Each row is where one point has got to under a steady rotation. How many steps took it there?
The counts run from 0 to 339.
[154 149 100 113 108 142 144 109 174 152 145 102 135 126 138 159 126 133
 173 114 111 124 172 134 170 193 100 136 109 108 148  98 152 123 106 140
 145 154 107 109 164 157  95 130 139 124  44 157 123 176 120  94 157 151]	320
[148 135 141 121 173 112 154  82 127 147 172 111 124 145 132 126 141 166
 130 109 118 112 111 124  98 141  76 114 123 154 106 138 136  78 126  91
 154 176 103 145 115 179 140 177 151 160  86 131 152 103 131 116  90 187]	162
[104 163 123 158 160 123 150 146 124 126 126 149 133 166 128 147 141 176
 145  98 174 112 149 109 123 130 123  83 147 122  75 131 168 125 134 145
  91 131 113 164  77 136 131  94 148 158  51 156 121 128 101 121 178 105]	13
[168 113  97  57 147 140 103 114 119 150 139 175  93  99 139 125 129 149
 181 166 134 137 138 125 145 117 143 157 107 173 136 146  69 123 159 105
 158 131 117  86 116 116 136 131  94 144 143 136 139 133 119 180 135 167]	294
[106 152 137 103 144 119 119 126 123 102 151 173 151  97 160 128  87 155
 133 131 182 147 179 158 175 137 108 104 144 139  93 164 104  83 154 117
 109  68 126  94  96  94 129 117 115 146  95 133 123 123 103 142 177 146]	278
[126 153 150  67 120 104 125 107 101 132 150 107 155 114 147 133  93 136
 141  74 155 152 154 144 104 153 147  81 114 138 119 145 138 101 104 127
  98 106  94 157 153 129 154 112 135 179  60 111 139 114  64 110 165 168]	140
[154 149 141  96 153 116 127 121  80 128 123 164 145 157 115 113 111 162
 153 121 153 139 140 118 113  96 166  64 140 147  78 130 117 111 107 169
 119  96  76 158  78 128 121  98 112 129  77 135 144 153 123 161 158 122]	6
[137 147 119 101 170 142 138 115 131 109 142  93  82 102 160 125 120 133
 159  73 173 129 144 132  85 137  84 117 153 142  98 131 119  93 144 144
 123 121 132 118 106 157 141 108 128 167  79 165 160 134  95 178 143 176]	151
[152 130 120 151 137 166 118 128 164 155 163 102 122 163 146 128 162 166
 132 145 110 115 161 138 163 125 107 159 128 124  87 165 113 116 167 114
 185 165 100 112 130 146 161 115 129 144  52 144 152 101 117 110 149 187]	65
[180 156 112 130 138 131 150 105 173  91 116 162  75 191 124 173 145 144
 136 187 163 118  99 139  98 148 115 115 136 153 131 118 135 146 107 102
 106 127 135 141 119 171 134 190 145 106  62 134 124 132 102 142 101 109]	244
[115 120 102 143 125 108  99 120 101 137 156 155 140 138  93 127 107 196
 161 139 146  90 104 161 149 126 158 100 123 169 107 136 100 147 150 112
 106 157 122 193 100 139 165 118 146 191 107 151  98 154 150 106 170 115]	261
[137 177 154 100 100 103 140  66 154 100 159 118 113 106 166 157 131 139
  89 120 147 154 150 123 129 173  96 126 124 152 142 145 141  94 141 103
 127 119 126  60 140 127 113 134 101 162  93 123 120 140  93 138  99 169]	281
[114 146 136  66 144  68 136  90 105 116 108 176 146  93 123 144 114 140
 145 128 127 139 172 141 115 130 138  95 100 173 104 175 107 113 152 120
 126  98 148 133  79  92 101 142  75 176 137 138 105 160 107 147 143 149]	46
[ 97 127  73  87 103 170 126 151 155 153 145 109 131 150 156 124 145  85
 159 131 115  75 147 128 134  83 139 159 116 173 137 127  97 101 137 147
 125 158 144 176  94 129 166 110 126 123 121 154 125 146  97 151 155 153]	218
[121 135 144  77 162 149 145 153 125 127 152 131 134 110 182 126 114 116
 125  79 151 164 189  99 141 135 108 133 123 131 107 169 142  89 165 145
 152 110  90  84 130 125 104  97 112 145 105 165 150 155  86 149 137 185]	60
[137 156 142 114  96  89 116  52 112 126 170 101 105 105 126 127  96 178
 133 138 130 132 141 148 160 146  77 134 122 181 127 127 119  79 114 122
 140 140 155 108 126 138 133 139 106 163 140 156 110 154 149 156 112 176]	32
[132 139 106 115 119 150 123 133 152 109 142 174 156 146 154 164 107 142
 117 169 183 139 156 172 182 169 142 154 142 126 134 154 121 177 174  85
 120 117 117 151 136 146 134 138 184 136  75 118 130 141 119  77 146 116]	193
[ 90 158  89 137 125 148 160 106 181 135 131 126 113 144 175 165 143  93
 102 161 149 110 164 162 167 141 131 133 124 132 121 166 107 147 170  97
 129 155 176 101  97 132 127 129 108 130  97 156 108 190 117 140 152 150]	189
[ 91 169 145 136 124  94 146 107 156 114 144 126 145 120 161 157 136 141
  96  95 152 120 157 161 121 185  90  98 118 132 107 159 162  86 122 107
  96 144 170 127 128 113 133 152 127 169  85 141 101 135  73 105 146 135]	274
[137 149 171 109 114  91 147  90  95 157 114  90 137 160 121 143 104 148
 170 100 104 116 147 157 125 137 149 106 117 159 118 124 127 111  92 168
 144 136 155 202 149 146 144 133 115 164  72 155 120 161 129 118 125 140]	3
[138 136  92  99 122  80 125  84 157 140 146 144 123 108 125 126 149 101
 117 161 121  96 112 104  95 141 153  94 131 158 149 113 115 142 161 109
 131 167 124 117  77 171 119 137 119 138 119 139 121 211 129 112 120 119]	175
[137 172 137 104 140 148 147 142 160  99 102 124 106 131 163 139 120 119
 164 125 145 119 177 135  91 148  85 115 142 120 110 117 142  96 113 173
  95 100 162 128 108 126 117 110 126 128  60 178 119 168 106 162 174 110]	234
[118 135  76  76 123 125 135 106 121 159 173 116 166  67 146 144  96 130
 161 107 152 122 126 159 160 116 171 152 113 175 149 142  78 126 145 108
 116 147 108 132 123 122 138 116 116 186 123 110 104 152 133 159 175 140]	44
[152 110 148 120 121  86  88  93 150 149 107 116 122 140 125 109 152 120
 115 126  89 114 161 121 102 128 124  59 102 138 131 159  89 130 156 125
 161 132 119 130  73 168 117 103 120 115  98 149 164 173  83 101 123 171]	311
[165 129 171  87 124  75 140 108 116 158 106 171 156 154  99 131 106 162
 134 156  83 112 200 155 137 146 108  94 114 164 117 118  95 115 108 167
 141 124 141 188 106 135 105 134 130 129  92 145 137 157 142  93 141 136]	86
[ 93 148 124 157  85 103 127  89 126 163 144 124 142 155 125 163 142 158
 117 125 130  95 125 158 202 150 152  82 107 147  84 165 151 125 117 106
 142 156 128 127  98 105 142 127  78 157  86 148  91 144 119 119 176 142]	268
[166 120 137 101 139 137 109 110 119 169 137  94 130 115 133 125 108 190
 177 119  94 138 163 147 147 155  69 141 105 138 136 123 105  91 119 102
 165 143  83 138 157 167 133 133 154 145 105 150 152 105 129 123 144 200]	72
[114 170 129  98 139 143 156 148 129 110 134 188 157 150 181 155  99 157
 108 126 178 143 206 168 171 157 104 132 164 132 100 176 130 113 174 113
  99 106 115 137 114 121 114 123 170 134  85 132 115 116 121 115 148 127]	194
[136 132 106  55 137 106 154 125 131 110 111 175 102 133 128 137 110  97
 177 160 134 106 123 130  96 122 165 109 136 176 136 101 116 122 119 160
  85 131 162 179  95 149 138 153 118 141  97 160 124 194  83 145 113 104]	1
[110 164 104  90 129 160 187 119 170 131 114 119 118 143 168 167  92 106
 157 112 144 124 172 136 142 162 125 144 127 130 144 112 155 144 124 161
  97 125 146 130 120 129  65 101 113 143  92 177  86 213 139 158 161 117]	99
[155 161 125 112  97 145 140 110 180 115 139  96 140 151 142 129 159 108
 130 120 135 108 146 106  87 156 125 113 115 135 138 110 142 108 113 156
 119 135  96 138 120 167 155  99 138 118  21  94 147 133  86  97 151 142]	230
[155 130  97  71 102 120 104 122 163 135 141 171 141 166 135 140 174 149
 131 174  99 101 125 119 130 130 158 116  74 179 174 145  89 157 135 108
 111 144  71 146 102 159 146 145 151 114 110 100 133 122  87 117 127 119]	215
[ 99 162 141  97 137  92 164 103 122 134 151 150 165 105 145 161 143 185
 130 119 127 100 162 153 100 145 113 139 113 157 123 167 143  90 141 119
 104 152 118 172 117  92 140 142 136 209  90 100  88 114 121 117 153 106]	42
[116 150 135  86 136  88 163  95 153 121 112 161 155 111 143 168 117 134
 118 113 125 119 188 124 148 186 119 103  98 144 135 145 148 113 134 138
 116 143 142 118 108 103  47 147 102 141 103 161 101 184 130 104 158 112]	183
[170 117 147 114 123  70  96 109  84 162 159 157 157 126  95 124 117 178
 140 170 112 126 133 144 166 140 141  90 134 176 110 122  88 110 128 105
 160 162 103 143 102 157 134 151 122 144 104 144 132 156 169  82 140 163]	170
[133 131 109 115 105  78 112  65 126 130 135 151 106 108 115 137 152 167
 141 176 128  91 105 168 110 154 145 128 110 178 148 157  79 162 166  95
 117 156 180 138 114 148 163 147 130 176 131 110 104 170 121 121 135 129]	40
[145 129 134  52 122 140 121 132 102 120 139 172 165 129 116 118 120 204
 148 122 120 140 167 128 121 133 107 118 110 164 138 145  79 113 141 123
 125 103  60 149 128 144 126  92 178 135 136 106 134  93 141 147 147 154]	209
[125 123 116  89 141 143 143 108 112 163 137  89 137 112 127 109  89 102
 152 134 100  90 168 163 109  97  98 113 133 157 152 113  66  82 131 157
 137 157 159 174  93 163 136 136 149 127 125 141 136 182 151 149 130 165]	83
[127 134 106  89  76  86 109  99 162 133 120 160 120 152 108 142 159 136
 145 165 112  97 111 140 154 143 182 110  72 184 147 135 111 122  84 111
 113 137 144 135 111 110 160 167  73 146  98 112  95 121  88 136 140 130]	131
